Rotation paths and how fast each direction turns (degrees each step)
Each turn is a multiple of 5 degrees from 10 to 175, or 0.
Each row of a path follows its step; steps can be skipped.
path 1
step 0: +1.00	-0.81	+1.03	+3.40	+0.34	+0.61	+3.47	-1.30	-2.73	-2.14	-0.92	+0.74	+1.70	+0.83	+1.37	-0.72	-1.67	-0.27	-1.58	-5.82	-2.66	-0.53	+1.47	+2.62	+1.25	+1.48	+2.19	+3.79	-0.90	-4.13	-1.12	-0.76	+0.52	-1.23	-1.73	-0.02	-4.12	+1.68	-1.04	-1.47	+1.85	+0.92	-0.53	+0.45	-0.83	-2.06	+0.20	-3.98	+1.48	-2.27	-0.79	-2.57	+1.55	+0.57	+0.65	-0.11	+0.12	+2.28	+1.26	+1.03	-0.98	-0.84	-2.21	-2.63	+5.07	+1.23	+1.23
step 2: +1.04	-3.10	+2.14	-4.74	+0.61	+0.05	-5.47	+2.70	-0.27	+1.80	-0.05	+1.61	+1.89	+0.19	-3.38	+2.76	-0.22	-0.62	-3.21	+0.70	-0.81	-0.10	+4.37	+3.04	-1.56	+1.86	-1.12	-0.56	-0.37	+2.27	+2.94	-1.10	+0.62	-1.42	+1.44	-3.77	-1.23	+0.74	-0.68	-2.51	-1.04	-1.24	+1.12	-1.57	-2.82	+2.47	-2.67	-1.27	+0.46	-0.62	+1.18	+2.33	-1.11	+0.81	+3.44	-2.00	+0.74	-1.44	+1.65	+1.20	-0.12	-1.82	+2.23	-1.99	-1.55	+2.26	+1.48
step 3: -0.29	-0.89	-2.65	-0.25	+2.42	-0.28	-0.39	-3.58	-0.32	+0.97	+3.03	-0.74	-0.21	-3.61	-3.13	-0.76	+1.66	+1.37	+0.55	+1.50	+1.46	+1.60	-1.48	+0.47	+4.31	-1.08	+4.82	-0.07	+0.12	-3.05	-1.01	+1.15	+1.43	+2.02	-0.54	+3.40	-2.71	-0.58	-1.78	+0.44	+1.75	-4.92	-1.28	+0.88	+2.57	-0.30	+0.11	-1.94	-1.07	+0.63	-2.68	-2.87	+3.54	-1.09	-0.97	+1.48	+0.93	-2.90	-0.81	+0.66	-3.32	-0.36	-0.45	-0.11	+2.01	+2.21	+0.71
step 4: -3.28	+3.73	-0.48	+2.30	-0.80	-1.39	-0.38	-0.14	+1.11	-0.97	+3.55	+2.89	+0.11	-2.02	+1.92	-0.33	-1.61	+1.40	-2.61	+0.66	-3.02	-0.62	-0.88	-1.06	-3.08	-0.21	-0.80	+3.10	+1.65	-0.39	-3.20	+1.56	+1.86	+1.65	+2.12	-1.10	+4.33	+0.31	+1.59	+2.11	-3.47	+0.96	+3.29	-0.43	-0.77	-1.53	-2.63	+2.26	-2.26	+0.13	-0.43	+0.47	-4.70	+0.96	-2.72	+0.23	-1.15	+0.35	+3.23	+3.53	+0.04	+1.83	-1.56	+1.48	-0.21	+0.33	+1.23
step 6: -0.51	-1.29	-0.75	+2.87	-0.54	+1.00	+2.70	-2.27	+0.59	+0.51	+0.48	-4.25	-3.83	+2.35	-0.86	-1.09	+1.82	-3.95	+1.45	-1.96	+3.09	-2.04	+0.55	+2.70	+3.26	-1.13	+2.87	+0.28	-0.43	-0.31	+4.22	+1.87	+1.49	+0.83	+3.06	-0.61	+0.67	+2.36	+0.04	-0.60	+1.53	-0.10	+5.43	+1.40	+0.35	+0.70	-2.15	+0.36	+2.36	+0.43	-0.36	+0.47	+0.38	+0.25	-0.78	-1.45	+1.66	-1.51	-0.12	-0.98	-1.25	+3.13	-3.04	-0.37	+3.40	-0.63	+1.61
step 7: -2.88	+0.19	+0.12	+0.73	-1.22	-1.02	+2.75	+2.21	-1.18	+1.99	+0.78	+1.63	+1.14	-1.82	+1.50	+1.30	-0.20	+1.15	+0.80	+0.05	-2.49	+4.45	-3.31	+0.36	-0.12	-1.23	+0.41	+1.83	-1.51	+0.62	-0.90	+0.32	-0.63	-0.78	+3.40	-0.99	+4.41	-2.09	-4.01	+1.15	+1.98	+2.12	+0.16	-0.38	-1.52	-1.40	+1.79	+1.10	+0.32	+1.28	+0.80	-0.47	+1.22	-0.39	+0.04	+2.43	+0.40	+2.85	-2.72	-0.12	+5.82	+1.22	+5.06	+0.35	-2.27	+2.40	+2.29
step 8: -0.41	+0.21	-1.04	-0.41	-1.60	-0.01	-0.48	-0.40	-0.35	-0.78	-2.38	+1.42	+1.56	+2.46	+0.05	-0.73	-5.07	+1.09	-0.23	-3.62	-2.63	-0.11	+1.02	-2.15	-0.21	-0.02	-3.54	-0.42	+0.30	-0.80	-0.75	-0.37	-1.63	-5.13	-1.37	-0.11	-2.14	+1.23	+1.90	-5.03	-1.85	+0.08	+1.61	+2.48	-0.38	-1.86	-4.00	-3.38	-1.20	-0.89	-0.43	+0.07	+3.92	+1.29	+3.59	+0.63	-0.55	-1.23	-0.78	-3.03	-2.27	-3.95	-0.63	+0.28	+1.13	-0.63	+1.74
step 9: +0.35	-0.45	-4.33	-0.84	-2.27	+2.24	+1.91	-0.32	-2.84	+2.75	-1.30	-3.57	-2.50	-1.60	-1.27	+2.20	+2.09	-1.54	+1.82	+0.03	-0.39	-0.18	+1.48	-1.20	+1.10	+0.92	+1.44	-2.22	+3.58	-2.26	-0.65	-0.43	-1.23	+3.38	+0.05	+1.60	+0.59	-0.64	+1.26	+4.20	+2.72	-1.27	+1.32	+0.73	+0.00	+0.56	+0.52	+2.91	+0.86	+3.16	-1.75	+0.48	-2.32	+1.72	+3.03	-1.78	-1.88	-2.96	-3.06	+0.62	-2.35	-0.65	-0.61	-1.91	-2.57	-1.58	-3.27
step 10: +1.93	-0.35	+1.70	-1.76	-1.74	+1.46	-1.09	+3.32	+0.30	-1.65	+2.16	+2.38	+1.96	+0.16	+1.55	+0.11	+1.18	+0.84	-3.90	-2.18	-2.03	+1.02	-0.49	+3.20	+1.01	+1.67	-0.86	+1.03	+1.13	+2.50	+3.99	-2.26	+1.24	+1.42	-0.18	+0.09	+0.91	-0.48	-2.16	-1.31	-1.48	-1.75	-1.21	+1.02	-3.27	-0.97	-2.10	+0.86	-3.99	+2.18	-0.34	+0.39	+0.35	-4.14	+0.05	-0.53	-2.13	+0.33	+3.67	+0.19	+1.28	+5.68	+1.56	-1.08	-1.70	+3.62	-0.03
step 11: -2.77	-1.54	-0.03	+0.18	+3.96	-0.01	+0.86	-4.34	-2.13	-1.16	-0.88	+0.10	+0.55	+0.61	-0.05	+0.46	-1.50	-0.80	+1.20	-0.17	+2.50	+0.87	-0.41	-1.85	+0.07	+0.02	+0.79	+4.80	+3.14	+0.04	-3.57	+0.12	+2.97	-1.13	-4.31	+1.18	-2.00	+0.54	-1.19	-0.27	-2.75	-1.94	-2.47	-0.32	+6.13	-0.82	+2.49	-1.30	-0.45	+1.37	+1.40	-1.30	+2.58	-0.33	+3.24	-0.20	-1.20	+2.53	-0.02	-0.70	-1.67	-1.14	-0.33	+2.91	+1.77	+2.19	+0.37
step 13: +0.29	-1.63	+1.63	-2.65	+1.22	+4.46	-1.29	-0.15	-1.94	-3.23	+2.17	+1.05	-1.61	-3.44	+0.13	+1.30	+0.35	+1.31	-0.33	+1.69	+0.18	+2.66	+1.10	+2.76	-0.33	+1.42	+3.59	-2.54	-3.93	+0.48	+4.04	-1.99	-2.04	-0.81	+1.53	-0.53	-2.30	+2.23	-0.08	-1.21	-2.37	+3.99	-1.48	-4.07	-0.22	-1.38	+1.12	+1.08	-0.50	-1.67	-1.97	+0.12	+0.79	+1.70	-0.03	-0.86	+1.02	+4.32	-2.93	-0.59	+0.22	+1.12	+2.40	-1.37	-2.30	+1.84	-0.60
-0.24	-0.19	-0.24	+0.29	-0.50	+0.46	-0.11	+0.60	-0.21	+1.31	-0.41	-0.43	-0.56	-0.28	-0.51	+0.24	-0.46	-0.09	+0.25	+0.29	-0.36	+0.60	+0.30	-1.23	-0.53	-0.16	+0.01	+0.15	-0.29	+0.70	-0.18	+0.34	-0.15	+0.39	-1.27	-0.08	-0.61	-0.32	-0.16	-0.27	-1.10	+0.76	+0.11	+1.17	-0.15	+0.12	-0.76	+0.02	+0.40	-0.93	-0.40	-0.05	-0.17	+0.00	-0.26	+0.32	+0.13	+0.55	+0.43	+0.50	+0.50	-0.27	-0.52	+0.35	+0.49	+0.15	-1.18 -> 100
+0.54	-0.04	-0.79	+0.43	-0.13	+0.18	+0.22	+0.40	-0.36	-0.41	-0.28	+0.54	+0.39	+0.17	+0.47	+0.30	-0.56	-0.27	+0.03	-0.54	-0.15	+0.33	-0.41	+0.29	-0.04	-0.01	-0.70	+0.08	-0.25	-0.08	+0.45	+0.20	-1.35	+1.65	-0.98	-0.10	-0.18	-0.07	-0.34	+0.02	+0.15	-0.10	+0.28	+0.20	-0.52	+0.31	+0.91	-0.22	+0.17	+1.10	+1.23	+0.84	+0.59	+0.07	+0.97	-0.30	-0.42	+0.32	-0.07	+0.07	-0.68	-0.17	-0.39	+0.23	+0.28	+0.80	-0.32 -> 35
-1.06	+0.42	-0.01	+0.51	-0.81	-0.27	+0.19	-0.55	+0.13	-0.63	+0.19	+0.34	-0.44	-0.58	-0.25	-0.20	+0.14	+0.64	-0.71	+0.16	-0.02	+0.40	+0.48	-0.50	-0.47	-0.20	-1.13	-0.14	+0.40	+0.82	+0.89	+0.48	-0.19	-0.87	-0.16	-0.78	+0.20	+0.20	-1.07	+0.42	-0.31	-0.03	-0.34	-0.14	-0.21	+0.06	+1.24	+0.14	-0.86	-0.45	-0.41	+0.76	-0.09	+0.35	-0.17	+0.28	+0.20	+0.40	+0.40	-1.03	-0.26	+0.49	-0.12	-0.35	-0.64	+0.63	-0.08 -> 120
+0.40	+0.48	-0.82	+0.02	-0.37	-1.01	+0.14	-0.60	+0.72	+0.05	-0.45	+0.42	-0.20	-0.11	-0.37	+0.82	-0.02	-0.30	-0.08	+0.19	-0.21	+0.64	+0.43	+0.07	-0.58	-0.49	+0.39	+1.25	+0.09	+0.52	+0.34	+0.87	-0.17	-0.29	+0.66	+0.38	-0.15	-0.80	+0.10	+0.38	+0.68	-0.14	+0.37	-0.91	+0.18	+0.66	-0.54	+0.77	+0.40	+0.61	+0.05	+0.21	-0.28	+0.06	+0.47	-0.28	-0.86	+0.71	+0.93	+0.19	+0.42	+0.00	+0.25	-0.23	+0.10	-1.26	-0.46 -> 140
-0.29	+0.59	-0.71	-0.87	+0.52	+0.38	-0.11	-0.11	-0.50	+0.12	-0.05	+0.47	+0.33	-0.17	-0.57	+0.41	+0.70	+0.80	+0.49	-0.52	-0.94	-0.31	+0.33	+0.58	+0.73	-0.88	-0.54	+0.09	+0.07	+0.08	-0.69	-0.14	-0.33	-0.72	-0.66	+1.04	+0.73	-0.05	-0.18	+0.03	-0.55	-0.36	+0.31	+0.23	-0.65	+1.66	-0.15	-0.44	+0.09	+0.03	-0.83	+0.53	-0.24	-0.48	-0.40	-1.14	+0.10	-0.23	-0.35	-0.08	-0.12	-0.04	+0.26	+0.05	-0.01	+0.14	-0.13 -> 55
-0.47	+0.04	+0.32	-0.42	-0.19	-0.17	+0.60	+0.34	-0.53	+0.08	-1.07	-0.08	-0.25	-0.11	-0.36	+1.05	+0.23	+0.16	+1.19	+0.81	-0.84	+0.18	-0.29	-0.10	+0.87	+0.08	-0.14	+0.03	+0.53	+0.09	-0.14	+0.33	-0.06	+0.49	+1.10	-1.23	+0.58	+0.03	+0.89	-0.03	-0.14	+0.49	-0.76	-0.42	-0.41	-0.11	+0.05	-0.68	-0.63	+0.28	+0.74	+0.68	-0.61	-0.62	-0.60	+0.56	-0.18	-0.39	+0.62	+0.71	-0.22	+0.35	-0.39	-0.02	-0.04	+0.19	+0.10 -> 135
-0.14	+0.51	+0.99	+0.75	-0.51	+0.60	-1.10	+0.40	+0.83	-0.11	-0.20	-0.03	+0.03	+0.79	-0.05	-0.12	-0.05	+1.47	+0.58	-0.04	+0.17	+0.26	+0.14	-0.01	-0.09	-0.68	-0.67	+0.43	+0.06	+0.27	-1.50	+0.64	+0.76	-0.34	+0.04	+0.17	+0.35	+0.56	+0.41	-0.26	-0.49	-0.06	-0.03	-0.02	+0.38	-0.48	+0.25	+0.58	-0.35	+0.62	+0.89	+0.04	+0.57	-0.01	+0.58	-0.41	-0.67	+0.60	-0.12	+0.31	+0.51	-0.72	+0.04	+0.21	-0.14	+0.31	+0.22 -> 110
+1.00	-0.15	+0.69	-0.60	-0.27	-0.67	-0.12	-0.66	-0.15	-0.61	+0.21	-0.58	-0.01	-0.17	+0.64	+0.25	-0.51	+0.49	+0.70	+0.13	-1.02	-0.57	+1.00	+0.23	+0.09	-0.50	+0.10	+0.19	+0.00	+0.46	+0.17	-0.04	-0.69	-0.21	+0.77	+0.35	-1.37	+0.57	+0.30	+0.25	-0.13	-0.53	-0.47	+0.35	+0.25	+0.09	-0.28	-0.90	-0.43	-0.44	-0.11	-0.30	+1.27	+0.34	+0.36	+0.30	+0.31	+0.67	+0.10	-0.13	-0.06	+0.54	+0.44	+0.55	+0.58	+0.64	-0.58 -> 135
